+1.19	-3.36	+3.71	+8.33 >> +1.19, +8.33

-1.67	+2.03	+0.30	-0.26	+0.51
+5.02	+1.66	-1.36	-1.86	+0.20
-5.95	+2.36	+1.38	+0.99	+0.72
>> -1.67, +0.72

-2.93	+6.08	+5.22	+5.68	-4.10	-5.30
+6.84	-2.31	-6.36	-0.87	+2.57	+4.07
+2.02	+7.35	-5.42	+6.59	-2.68	-7.41
>> -2.93, -7.41

+7.79	+0.11	+1.47	+3.58	-4.24 >> +7.79, -4.24

-1.13	-5.35	+5.20	-5.23	-5.09	-8.31	-6.77 >> -1.13, -6.77

+0.09	+6.28	-8.11	-2.12	-1.58	-0.77 >> +0.09, -0.77
---
[[-7.00 -4.44 -0.02 -1.41]
 [+2.68 +1.02 -0.50 +1.78]
 [+5.81 +5.96 +3.71 +5.04]] result: +1.78

[[-6.14 -1.95 -3.94 +6.04 +1.70 -0.76]
 [-1.56 +7.04 -1.80 -2.11 -1.01 -1.24]
 [-5.99 -0.64 -6.33 +6.10 +2.63 -1.90]] result: -0.64

[[+1.24 -4.95 -0.37 -0.37 -0.03 +0.45 -1.07]
 [-5.76 +1.24 -0.79 -0.59 -0.15 -0.33 -0.53]
 [-0.67 +6.72 +0.47 +0.97 +0.76 -0.07 +1.22]] result: +0.47

[+2.93 +6.65 +1.15 +7.31 +4.33] result: +2.93

[[-5.07 -0.35 -0.44 -0.05 +0.94 +6.24]
 [-3.45 -0.05 -0.21 -0.11 -1.36 -3.96]] result: -0.05

[-3.57 -5.97 -4.24 -3.68 -0.91 +1.44 -5.87] result: -4.24

[[-2.90 +2.91 +3.95 +2.41 -1.57 -2.07 +0.97]
 [-4.60 +2.15 +5.95 +1.46 -1.61 -1.72 +0.20]] result: +5.95
---
-3.76	-4.60	+6.69	-4.36
-3.48	-4.25	+7.89	-2.68
--> -2.68

-1.49	-0.47	+2.34	-0.42	+0.85	-0.58
+0.27	+0.40	-7.78	-0.09	-0.45	+0.84
-3.31	-0.05	+0.15	+2.38	-0.62	+0.85
--> +0.84

+5.37	-1.07	-4.53	-7.76
+5.68	-1.30	-4.45	-7.77
+4.97	+0.30	-3.87	-3.79
--> -7.77

+6.22	-5.77	+5.06	-3.12	-6.74	-3.90	-3.31
+3.35	-8.15	+2.77	+1.19	-2.89	-7.90	-7.72
-3.49	+5.31	-4.40	-1.80	+0.38	+5.59	+5.76
--> -7.72

+4.16	-5.58	-4.30	+2.59	+3.43	+5.93
-4.06	+5.42	+4.60	-2.55	-3.36	-7.06
+3.73	-5.21	-5.05	+2.95	+3.65	+6.12
--> -7.06

-4.99	-0.25	+1.89	-6.77	-0.84	-3.97
+5.28	+2.66	-3.57	+3.25	-3.68	+1.41
+5.32	-6.53	+3.46	-6.67	+3.79	+5.71
--> +1.41
---
[[-0.15 +0.65 -0.06 -1.73 -5.02 +5.23 -0.63 +1.48 +0.38 +1.44]
 [-0.59 +1.45 +0.44 +0.54 -0.70 -1.57 -0.39 +0.95 +0.14 +3.56]
 [-0.13 +0.05 -0.10 -0.62 +0.19 +0.89 -0.14 -0.75 +0.10 -0.79]
 [+0.37 +0.83 +0.82 +0.85 +1.21 -1.57 -1.02 -2.30 +0.11 +0.63]
 [-0.48 -0.72 -1.69 -0.40 -1.04 -3.48 +0.38 -1.31 -0.21 -2.42]
 [-1.01 +0.42 -0.50 +0.76 +1.32 +2.44 +0.43 -0.50 -0.34 -1.02]
 [+0.34 -0.62 +0.50 +1.95 -1.24 -0.69 -0.78 +0.57 -0.18 -1.25]
 [-1.86 -0.81 -1.03 +0.37 +0.35 +1.94 -0.49 -0.24 -0.46 +0.20]
 [+0.47 -0.57 +0.17 +0.07 +0.27 +0.22 +0.47 +1.90 -0.22 -7.03]
 [-0.04 -1.43 +0.30 +0.54 +0.79 -1.04 -0.02 -1.10 +0.28 +1.56]] -> -0.04

[[-2.64 -1.48 -1.58 +4.36 +2.73 +0.16 -1.95 -3.06 -2.36 -1.52 -0.06]
 [-2.35 +1.99 +0.23 -1.46 +3.11 -0.30 +3.41 +0.87 -5.02 +0.25 +4.30]
 [-3.17 +6.32 +3.63 +4.92 -7.25 -5.21 +4.09 +4.32 -4.27 +7.23 -5.59]
 [-2.98 +5.88 -3.06 +3.87 -2.16 +5.20 +0.55 +0.08 -5.48 +3.76 +2.57]
 [+0.96 +1.89 -4.21 +3.92 -2.57 +2.49 -1.58 -2.60 -1.76 +2.77 +1.18]
 [+1.98 +3.78 -0.54 +2.76 +0.52 +2.66 +2.19 +0.96 -1.11 +4.95 +4.08]
 [+0.51 +0.22 +3.35 -0.19 -1.94 -2.98 +1.37 -2.72 +2.02 -0.39 -6.88]] -> +0.51

[[+0.67 +2.74 +2.91 +1.68 -0.26 -1.86 -2.37 -1.14 -0.04 -0.91 -1.87 +0.03]
 [+0.48 -3.84 -2.27 -0.57 -1.74 -0.85 +2.29 +1.06 -2.12 -0.35 +4.61 +2.30]
 [-6.34 -0.96 +2.91 +2.88 +2.31 -2.46 -2.15 +1.32 +2.59 -0.73 -5.69 -5.52]
 [+1.80 +1.81 -0.69 -1.65 -0.41 -1.10 -3.29 -1.70 +2.94 +4.70 +1.91 -0.59]
 [+3.05 +4.39 +2.22 -1.80 -2.29 +0.82 +2.84 +2.10 -1.60 -4.16 -3.87 -0.01]
 [-1.69 -0.49 +0.35 +0.17 -0.06 +0.93 +2.40 +2.10 +0.12 -2.49 -3.44 -2.18]
 [-0.31 +1.01 +2.59 +2.88 +1.51 -1.88 -3.87 -2.63 -0.05 +2.06 +1.35 +0.06]
 [+0.04 -2.52 -3.38 -3.29 -2.67 -2.85 -2.83 -0.41 +2.94 +5.03 +4.61 +2.30]
 [+0.26 -1.38 -3.10 -2.31 +0.13 +0.18 -2.05 -1.41 +2.54 +5.03 +3.94 +0.79]
 [-5.15 -3.98 -0.63 +2.63 +2.31 +1.94 +2.84 +1.66 -0.52 -2.51 -3.46 -3.24]
 [+3.05 +4.39 +0.20 -3.06 -0.23 +1.94 +1.76 +0.72 -0.02 -3.38 -6.01
  -2.87]] -> +3.05

[[-1.39 -0.67 +2.41 +1.04 -2.61 -2.83]
 [+4.86 +1.90 +1.19 +1.35 +0.73 -0.35]
 [-3.99 -0.15 -2.49 +0.41 -2.34 +3.06]
 [-1.35 -3.91 -3.01 +0.74 +6.99 -4.17]
 [-4.59 -2.05 -2.48 +1.41 -1.11 -0.23]
 [+3.82 +0.71 +0.56 +0.50 +4.28 +2.33]
 [+1.08 +0.75 -1.38 -2.66 +2.22 +1.27]
 [-2.95 -0.08 +0.69 +0.02 -5.21 +1.88]
 [+2.23 +1.24 +4.83 -0.50 -4.94 -0.19]
 [+3.80 -0.37 +0.31 -0.19 +4.89 +0.46]
 [-3.93 -2.31 +1.02 -1.40 -5.24 -1.42]] -> -3.93

[[-7.10 -0.80 +1.31 +2.70 -0.94 -0.77 -0.64]
 [+1.11 +3.93 -4.86 -2.70 +2.82 +1.13 +0.47]
 [+2.39 +3.28 -2.34 -6.10 +1.96 +0.02 +1.71]
 [-6.72 +2.24 -3.43 +2.36 +1.66 +0.59 -0.54]
 [-6.97 +1.93 -3.70 +3.10 +1.74 +0.81 -0.83]
 [-4.16 +3.18 +1.56 -5.98 +0.09 -1.11 +1.76]
 [+0.50 +1.58 +2.65 -5.76 -0.89 -1.19 +1.66]
 [+2.05 -2.65 +1.60 +4.51 -1.44 +0.59 -1.45]
 [-3.21 -1.69 +4.37 -4.97 -2.12 -1.55 +1.49]] -> -3.21
---
array([[-13, -40,  -8,  -7,  45,  -3, -49],
       [-23, -26,   7, -38,  19,  24, -28]]) => -26

array([[656, 607, 612, 534, 618, 644, 600],
       [287, 287, 247, 858, 503, 508, 517],
       [605, 694, 681, 430, 652, 654, 667]]) => 287

array([[111, 957, 634, 715],
       [242, 863, 733, 204]]) => 863

array([[6481, 3135, 7671, 9242, 9068],
       [7370, 5234, 8831, 6684, 7065]]) => 5234

array([[523, 632, 547, 753, 592, 269],
       [632, 717, 634, 804, 675, 203],
       [567, 675, 588, 793, 633, 232]]) => 717

array([[76, 73, 42, 46, 18, 40],
       [26, 37, 57, 36, 68, 40]]) => 37

array([[7498, 3641, 8024, 6141, 2016, 5851],
       [7498, 3641, 3719, 7319, 3363, 1945],
       [5747, 3641, 6573, 6141, 7652, 4738]]) => 3641
